The rows of Y fall into 4 groups, which share some directions, and each row is roughly a mix of its group's hidden directions.
Y:
[[ 16 -25  42  -2 -16   2   1   4 -24   9]
 [  0  31 -11  31 -21  16  11 -10  23  -7]
 [  7 -23 -16  -6 -42  23  -6  13  -9 -10]
 [-17  17 -25 -11  -6  31  20  28   3  -6]
 [  0  34 -27   0  10  16  14   6  27 -20]
 [ 35  -2  -5 -34   5  -1 -27  13 -13   6]
 [ 21 -12 -17  24 -30  27  12   4  16   7]
 [-13   6   5 -10  31 -35 -19  16  -6 -20]
 [  6  36   8  12  30  30   8   6  -6   2]
 [-23  21  34  12  -1 -20  21 -12  17  -5]
 [ -2   5  10   1 -44 -16 -22 -12   7 -25]
 [-20 -19  -7 -16  20  10 -10  24 -10 -34]
 [-10   4  34  14   2   2 -18   8 -16  38]
 [ 30  31  23   4 -19   1  -7  17  14 -16]
 [ 13   1   3   5  25  -8   5  17 -25 -42]
 [  3 -26  30 -13  10  14  36  13  -2  -2]
 [ 20 -19  23  25  19 -16  -1 -24  20   1]
 [ 25 -13  12 -28  24 -13 -22  18 -16  -2]
 [-16 -24   8   6 -29 -26  31  -5  10   6]
 [ 26  28  20 -12  23  15 -13 -18  10 -13]
 [ -9  12 -29  13 -10  -4 -20 -32  24  13]
 [-20  10  -8  12   9 -13  39 -26  -9 -15]
 [ 19  32  13 -13  16  29  14  23  -5  -1]
 [  1  11  29 -20 -21   4 -17  12  28  24]
 [ 33 -16   7 -28  11  26   0  14  -4  21]
 [ -3   7  -7 -36   3   4 -26  35 -13 -10]
 [ -9  15   2  10  37  -8  30  20  -4 -20]
 [ 17  -4 -31  11  38 -11  -3 -21   2  13]
 [  3  26  12 -18  -1  23  -7   1  42  -5]
 [ 31 -28   2   4  11 -20 -32 -13  -1  12]
 [  7 -13   6  19  -7   6  -4 -45  19  21]
 [ 18  -3   1  29  37   3  15 -24  13  -5]
 [ -1  23 -32 -13  11  34  -2   3 -15  17]
 [ -1 -24 -29 -26   4   3  -9  25   4 -27]
 [ 30  12  14   8 -39  -7  14  -2   7  20]
 [  7   7 -10  17  52 -15   1   0  -7   9]
 [ 22 -28  29 -17   5 -23   0  -3  -5 -23]
 [ -3  17  34  34  17  -7  -7 -11 -12  16]
 [ 28 -10  12 -23 -11  -1  40   5  17   1]
 [ 42  -4   1 -13  -5  30  26  -1  -3   4]
 [-13 -20  19  22  34 -14  13  -4  10 -22]
 [  0  10 -13 -33  -3 -12   1  -8 -25 -37]
 [ -9  18   4   3  13 -28 -33 -14  28  10]
 [ -6  -9 -15   5  27  -8  32  16 -31 -13]
 [ 25 -34  16 -33 -16  -5  -4  -7  -6  -2]
 [  7 -18 -19  23  21 -13 -25  24  10 -20]
 [ 10 -12 -46   0   0   2  -7  23  22 -11]
 [  2 -24  25 -10   6 -28 -34  -2 -10 -11]
 [ -5  37  20   1 -21 -19  25 -11   4  12]
 [ -9 -30  -8  43  -5  -8  -4 -22  -9   1]
 [  4   6   5  -9  23  -3 -13  12  43  26]
 [-21  21 -30 -33  17  -9  -2  16  -2  -2]
 [-19  38 -20 -19  -7  16  13  13 -17   4]
 [ -9 -39  23  -7 -13 -23  -6 -18   0 -19]
 [-24  29   0  19 -18   6  33   3  13 -11]
 [ 32  -3   1   8  35   5  17  10  -9 -27]
 [  0 -27  32  -7 -29 -16 -21 -14  -2  -6]
 [  4   8  12  -4 -11 -25 -25   7   3 -43]
 [ 30 -20  33  10 -24  11  -3  -7 -12  11]
 [ 12 -34 -11 -29 -25 -23   1  -4   5  -9]
 [  8 -33   5  10 -10  12  25  -8 -35   7]
 [-27   1  41  22 -22   0  -8   3  -1   7]
 [-18 -23 -10 -18 -25   4 -37  -4  11  11]
 [-25  12  22   2 -33  13 -23  14  -5  16]
 [ 40 -14   1 -19  -9  15  -7 -28  16   7]
 [ 26  -7 -12 -38  20 -12   6  14 -16 -13]
 [ -8  -4   0  12 -26  34  27 -26   7   8]
 [ -7 -16  -7 -24  -2  43  13   7  21 -10]
 [-12  10 -41   5  19  -8  -7   1  30 -17]
 [ 34  -7  11  11 -43   2  11   6   8   6]
 [-16  13 -40  -6  25  -9  -6  22  13 -10]
 [  2   6  23 -14  -4  22  30  12 -34   7]
 [ -3   7   2 -11  14  41  34 -10  16   0]
 [-21 -18  24   2 -16 -30 -11  -8  -1 -30]
 [-14  31  -5   9  24  16   3 -12  -6  36]
 [ -6 -35  33 -18  -1 -20   8   2 -10 -18]
 [ 25  23   4 -14  24  20  31  11  -3 -10]
 [ -6   8  14 -30 -28  35  -8   3   8  12]
 [-12  31  23 -23   0   7  15 -11 -20  24]
 [ -5  30 -11   9  -5 -36  -6   0  -6 -32]
 [  4  25 -12 -29  21  13 -27  23  -4  -3]
 [-11 -10  13  28  34  14  15   5  23 -16]
 [-19 -11 -13  -9 -25 -18  17 -36  13  12]
 [  7 -13 -16 -44   1  -8 -16  10 -25  13]
 [ 14  -6   6 -15  22 -38 -20   6 -16 -21]
 [  2  22  27  37 -16   2  17 -14   2  16]
 [-15 -15 -14  -6 -32  -9   7 -36   9  17]
 [ 19  -4 -29 -13  36 -24   5  -5 -10 -11]
 [  8 -33  37 -15  15   8  17  11  -7   7]
 [-18 -27  -7 -24  17  16 -10  13 -12 -30]
 [ 26 -17  14 -20 -17   7  -4  22  25  23]
 [-26 -17  -7  24 -16  -8  17  -6  16  33]
 [ 17   7  -4  39   9 -34   7 -14 -15  -1]
 [-35 -12 -27 -21  11 -14 -24  12  -1   2]
 [ -3  22  16  13 -17  32  23  -9  -8  26]
 [ -2  20  31 -12  22 -16 -14  20 -27   5]
 [-16  23  17 -35   8   3   6  24 -24  -3]
 [  9 -23 -30  21   9   4  18 -16 -27 -15]
 [-27  38  22  11  -4   6  23 -14   1   6]
 [-35  -3 -19  11 -31   4  11  -9 -12  24]
 [  0   3 -48  21   3 -17  -3   4   9 -21]
 [ -7 -27   4 -30  27   9 -21 -15 -20  -1]
 [  6   7  -8  11  30  19   1  44  -3  11]
 [-28  20  18  23  19 -21 -14 -14   1 -19]
 [ -9  10 -37   7 -23 -19 -33   0   6  -2]
 [-28  -4 -30 -13   4  -3 -28  -9  28   5]
 [ -7  10  11 -26  -6 -24  39   1   4 -20]
 [ 13  25   9 -13   3  32 -18  31 -10   8]
 [  0 -15 -20 -32 -36  -1 -22 -11  -5   2]
 [-26  16  37  24  -1 -17   9  12 -11  -4]
 [ 11   5   9  10  50  -3  13  14 -11  14]
 [ -7  13  -7  -5 -14  21 -43 -21  -5  17]
 [ -1 -29  21 -17 -18  10 -31  -4  22   8]
 [-24  -5   3  12  -6 -12 -49   2   8  11]
 [-26   7  27   9  24   8   1 -32 -17  10]
 [ 23  14 -25  30 -22   8  22  -8 -11 -11]
 [-14 -12 -20  -3 -12 -30 -35  17 -13  -2]
 [-26  29  -5  14  39  -4  -7  15  -5   1]
 [  4  35 -20  11  -1  24  27 -19   9   1]
 [ -6 -15  -3  -3  23 -27 -43  -2  -5 -11]
 [ -1  -5  24  13 -40  16 -18 -10  20  -3]
 [-19 -15  15 -33   8  28   1   1 -27 -11]
 [ 15  33  17 -11   5  17  23 -22 -11 -19]
 [-11  27 -13  -4 -23  -1 -32 -16  21  16]
 [-10  15   2  -3   4  22   3 -38  27  23]
 [  6  20 -27  21  35 -24   8 -11  -4  -2]
 [-24  -5  15  -8 -39 -24  20 -13   3  -2]
 [-20   9 -44  -7 -14  -6 -26   7  12  -5]
 [-27  18 -26  24  24 -19   8  -7 -10  10]
 [-23  33   9  28   3  19  22  -9   0  14]
 [  6 -30  41 -12 -12  10 -14  -8   4  15]
 [-19 -17 -16 -35   6   0   3 -37   3  -4]
 [ 13  16 -33  12  40  -3 -11   1   9  -8]
 [ 13  24   5  -5  41   1   2   9  -8 -30]
 [-25  13  -2   6  -6  29  26 -31   3  13]
 [ 31 -31   4  31  -6  -9 -19 -10   9   1]
 [ -4  21  13   4 -19  -3  16  42  -1 -23]
 [ 14 -13  34 -13 -14  -4   0 -35 -14  16]
 [ 39  -6 -15 -20  34  -1 -13   6  -2  -2]
 [ 20  20  -9 -47   5  10 -10 -13   7  -5]
 [ 12   7  21 -14   1  29   0   2  42 -10]
 [ 13 -17  44   4  18 -13  13   3 -20   5]]
In each list below, four rows fit none of the groups, and each other row fits one group, some only roughly. Which are they? Name them in the order they come.
  * k691: [  4 -30  -7 -37  -8  27   6   2   3  19]
  * k765: [ -5  27   4 -23  12  -9  15  23 -17 -32]
  * k7: [ 12  29  10   4 -36   8 -30   1  -2  15]
  * k150: [-17 -35  13  -3 -15  -8 -10  32  12 -17]
  * k722: [ 26 -15 -38  23  -2   8 -23   1  -8   0]
  * k298: [ 28  25 -20   9  -4  29  -9   7  26  -3]
  * k755: [ 26 -12  29   7   6  -8 -38  -3  13 -11]
  * k214: [  1  19  38  36   6 -15  -5   7  -2  -9]
  * k187: [-22 -11 -13  28  15  20  25 -14  23   5]
  * k223: [  7  16 -27   0 -10 -23  11  23  11 -33]
  * k955: [-5 -7  3 -4  3 37 41  9  4 18]
  * k295: [-12  31 -20 -23  -6  18   0 -12  26 -17]
  * k924: [-30  12 -16 -26 -15  25  -6 -11   2  24]
 | k150, k722, k223, k295
  * k293: [ -1  20  40   3  13 -10  21   5  29  -2]
  * k615: [-33 -12 -18  -6  29  17  -4  12  -8  25]
  * k529: [-8 38  8 -1 30 14 -3 25 11 13]
  * k42: [-34 -15   7  23  13 -15  14 -25 -13 -14]
  * k97: [-18  13  13  -3  41  17 -14  11 -22   7]
  * k692: [-14  32  -6   5  17 -35 -23  -6  10   8]
  * k366: [-21   3   8 -20   4   0 -35 -11  32  17]
  * k827: [ 12  24 -26   8  16   5 -35  12 -17 -12]
  * k15: [-12  -6 -35  13 -21  -2 -29   9  23   7]
  * k583: [  7  17  -9 -19 -12  20 -29 -17  33  -6]
  * k86: [ -1  26 -29 -21  13  14  -4  -5 -31 -15]
 | k42, k827, k15, k583
  * k131: [-13  48   1  28  -5   2  -3 -14   1  -9]
  * k261: [ 19  28  -8  32  15 -21  -3  -7  19 -14]
  * k111: [ -5 -10  15 -25   3 -37  -6 -31   5 -13]
  * k154: [ 27  -9   1 -39  -7  -8  27  11   3 -17]
  * k665: [ 17  15 -18   8 -10   7   8 -22   7  44]
  * k516: [  5   6 -39  -7 -27   8  11  10 -20  21]
  * k367: [-21  10  35  -9 -22 -19  19 -17  -8 -12]
  * k409: [ 23  14 -24  13  16 -27  16  23 -14 -12]
  * k94: [-34 -23 -22 -27  20   8   3  14  -8  -1]
  * k906: [ 18 -10 -27   8  20 -23  30  16 -12 -10]
 | k131, k516, k409, k906
  * k540: [-13 -17  -4 -40 -23   8  -4  10  24  15]
  * k378: [  5  -1 -26  15  33  13  22  26   7 -14]
  * k443: [  4  -3 -21 -42  16   5   5 -16 -22 -17]
  * k983: [-14 -27  15 -17  39   1  18  12  -8  -3]
  * k48: [ -5  18 -35  -4 -17   5  18  28  23  -6]
  * k448: [ 22   6 -22 -38 -20  16 -12  10   0 -13]
  * k161: [ -4   3 -32 -36  -8   4 -23 -23   5   8]
  * k60: [-33  23  31  -9 -22  16  -5   3 -10  -3]
  * k883: [ 17  30 -11  26  19 -14   9  -6  24 -17]
  * k80: [ 11  -7  26   9   1  -6 -46  -8  -7  19]
  * k308: [-18 -32 -19  -5  26 -22 -19   3  16  -7]
  * k281: [-23  19 -19 -42  10  -1  10 -14  -1  10]
  * k640: [  2  -1   2  -8  -7 -16   8 -50  13  20]
  * k276: [ 32 -10 -16  30 -11  12  -4  -7  16  25]
 | k540, k378, k443, k60
  * k209: [  0 -14  17  28  -8  14 -23 -27  27   2]
  * k10: [ 35  23  -4 -26  -8 -13   6  17 -13 -20]
  * k606: [-20  36 -18  11 -23 -16  20  -5 -10  -8]
  * k151: [-19  -1 -13 -30  17   3 -30  15 -10 -26]
  * k140: [  2  10  20 -17  11 -13 -47  -5  11 -12]
  * k650: [ 13 -24   1  35 -34 -10  -3 -10  -2  14]
  * k740: [ 14 -27  20 -16 -16   7   1 -37  14  12]
  * k420: [-24  14  15 -14 -24 -25  -1   8 -16 -29]
  * k424: [ 22   2 -20 -31 -19  19   5  28  -6  12]
  * k415: [-14  -3 -15 -25 -27 -13  33 -14 -15  -9]
  * k534: [  8 -14 -34   6  19  31 -14   6   3  24]
  * k621: [ -3 -34  25   0  23  10  22 -16 -14  12]
  * k23: [ -9   6   0 -44  19   8  24   9  15 -14]
 | k151, k650, k740, k23
  * k739: [-29  -9  29   3  17  -5  -5  32  -3 -21]
  * k303: [ -2 -40 -24   3   7  16  24  -9 -19  -2]
  * k800: [-29   7  19   2   8  24  26   1   1  32]
  * k9: [  8 -28 -20  -1 -25  -2  39   0 -11   3]
  * k658: [ -8   4 -25  11  13  36 -14  -3  10  31]
  * k572: [ -1 -33 -38  -6  -9  20 -22  -6   0   1]
  * k14: [ 13  -6 -10  43  11  26  15   4 -20   0]
  * k225: [-10 -10  16   4  40 -21  -9 -13  27  11]
  * k339: [ 17   2  53 -11  13   2   5  10   2   1]
  * k570: [ 28  34   9 -27  13 -13 -19  -2   7  -6]
  * k656: [-13 -25 -22  24  17 -25  -3 -18  16  10]
  * k220: [-15   0  37 -32  10 -24 -13   0   9   0]
 | k800, k572, k570, k220
  * k34: [-20   0  24 -28  12  -2  -2  17 -20 -31]
  * k815: [ 35  -7  11 -32 -15  -6  -3 -22  16 -10]
  * k933: [ -2  -5  20 -14 -30   6 -13  33  14  23]
  * k835: [-20   8   0 -38 -19  18   5 -23 -20   2]
  * k768: [ -4 -10 -27 -18 -13   5 -38 -26  -2   9]
  * k234: [ 30  22   4 -23  -4  36 -10   7 -13  -4]
  * k525: [  8 -12  37  20 -22 -24   8  -1 -19  10]
  * k325: [ -5 -30  -3  30   1  -9 -35 -19   3   8]
  * k436: [ -2  16  24  37  25  15 -15  17   2  -1]
  * k389: [  8  -1 -10  10 -16 -27 -25 -24  26  20]
  * k611: [ 10 -13  39  12   5  17 -29 -11  -8  16]
  * k189: [ 28 -27 -16  -1  -8 -20  -8 -30  14  12]
 | k835, k525, k389, k611
  * k507: [ 25 -31  23   1  24  25   2   7  10   9]
  * k903: [  1   3 -28  -6 -40  -9  12  29  -9  -3]
  * k530: [ 28  -8   9  16   4  33 -17 -28   1   9]
  * k2: [  9 -34  19  -1  -5  11 -15 -37  -9  13]
  * k266: [ -8  22  -1   4 -37 -17  28  -5   2 -23]
  * k22: [ -1  19  34  27   8 -23   0   0   4 -27]
  * k216: [ 19  10   9 -46   6  23  -3   7  -1 -16]
  * k642: [  0 -22   0  26  19 -31   1 -22 -21  12]
  * k508: [ -9  16 -45   5   8 -14   9 -18 -15  16]
  * k870: [ 26   1  15  12  39 -10  14 -13  11  19]
  * k622: [  3   3 -31 -35  -7  31  11  15  -2   5]
  * k939: [ 29   9  16 -17   5   5 -15   4 -39  15]
 | k903, k216, k870, k939
  * k959: [-10  22 -10  28  18 -16  -3  10  35  11]
  * k537: [-15  -2 -17 -18 -10  -4   6  37 -33  -8]
  * k562: [  8  24 -20   5  30   6 -19  18  29   4]
  * k603: [  5   4  27 -13  35  18 -20  19 -17  -4]
  * k992: [  0   0  25  41  17  -4 -16  20  -6 -15]
  * k830: [ 13   2 -11   8  53  -5  -1   8  16  -6]
  * k5: [-37  -2   7  -2 -25 -18   1  21  10  25]
  * k806: [-15 -14  19  10 -26 -17  -4  35  14  16]
  * k309: [ 24  41 -10  24  19   2  11   3   5   9]
  * k52: [-15   7  18   0 -28  33  31   1 -12  -5]
  * k902: [ -5  -7 -24  -9  32  13  20  -3  -7 -35]
  * k341: [-22 -30   8   4  17  19  35   5   3  13]
  * k875: [-21   7  27 -37   1  -6   7   3 -24 -17]
 | k959, k562, k603, k902
  * k32: [-24  11   7 -37  -6  24 -14   1  21  12]
  * k772: [ -5 -21 -42   9  -8   9 -31  -8  -4 -10]
  * k65: [-25 -34  22 -12 -15 -20  -2   2  16  15]
  * k897: [ 36 -17  -7  18 -24  21   4   3   6  21]
  * k754: [ -9  19   7 -11  18  14   0 -31 -12  36]
  * k405: [22  8 21 13 20  9 -6 42  9 -2]
  * k99: [ -4  18 -15   1 -21  25  23  36   5  -7]
  * k937: [ 18  14  13  -1 -42  -3 -28  16  -2  -3]
  * k918: [-23   2  -3  -3  -9  15 -33  21  29  18]
  * k862: [ 33  24 -12   6 -26   2  -4   5  31  -6]
  * k87: [ -2  27 -32  19  11 -18  -8 -17  -7  24]
  * k279: [ 15   8 -27 -13 -16 -22 -36  -7 -10 -12]
  * k377: [ 19  -2  17   2 -38 -28  11 -19  11  -8]
 | k772, k65, k918, k862
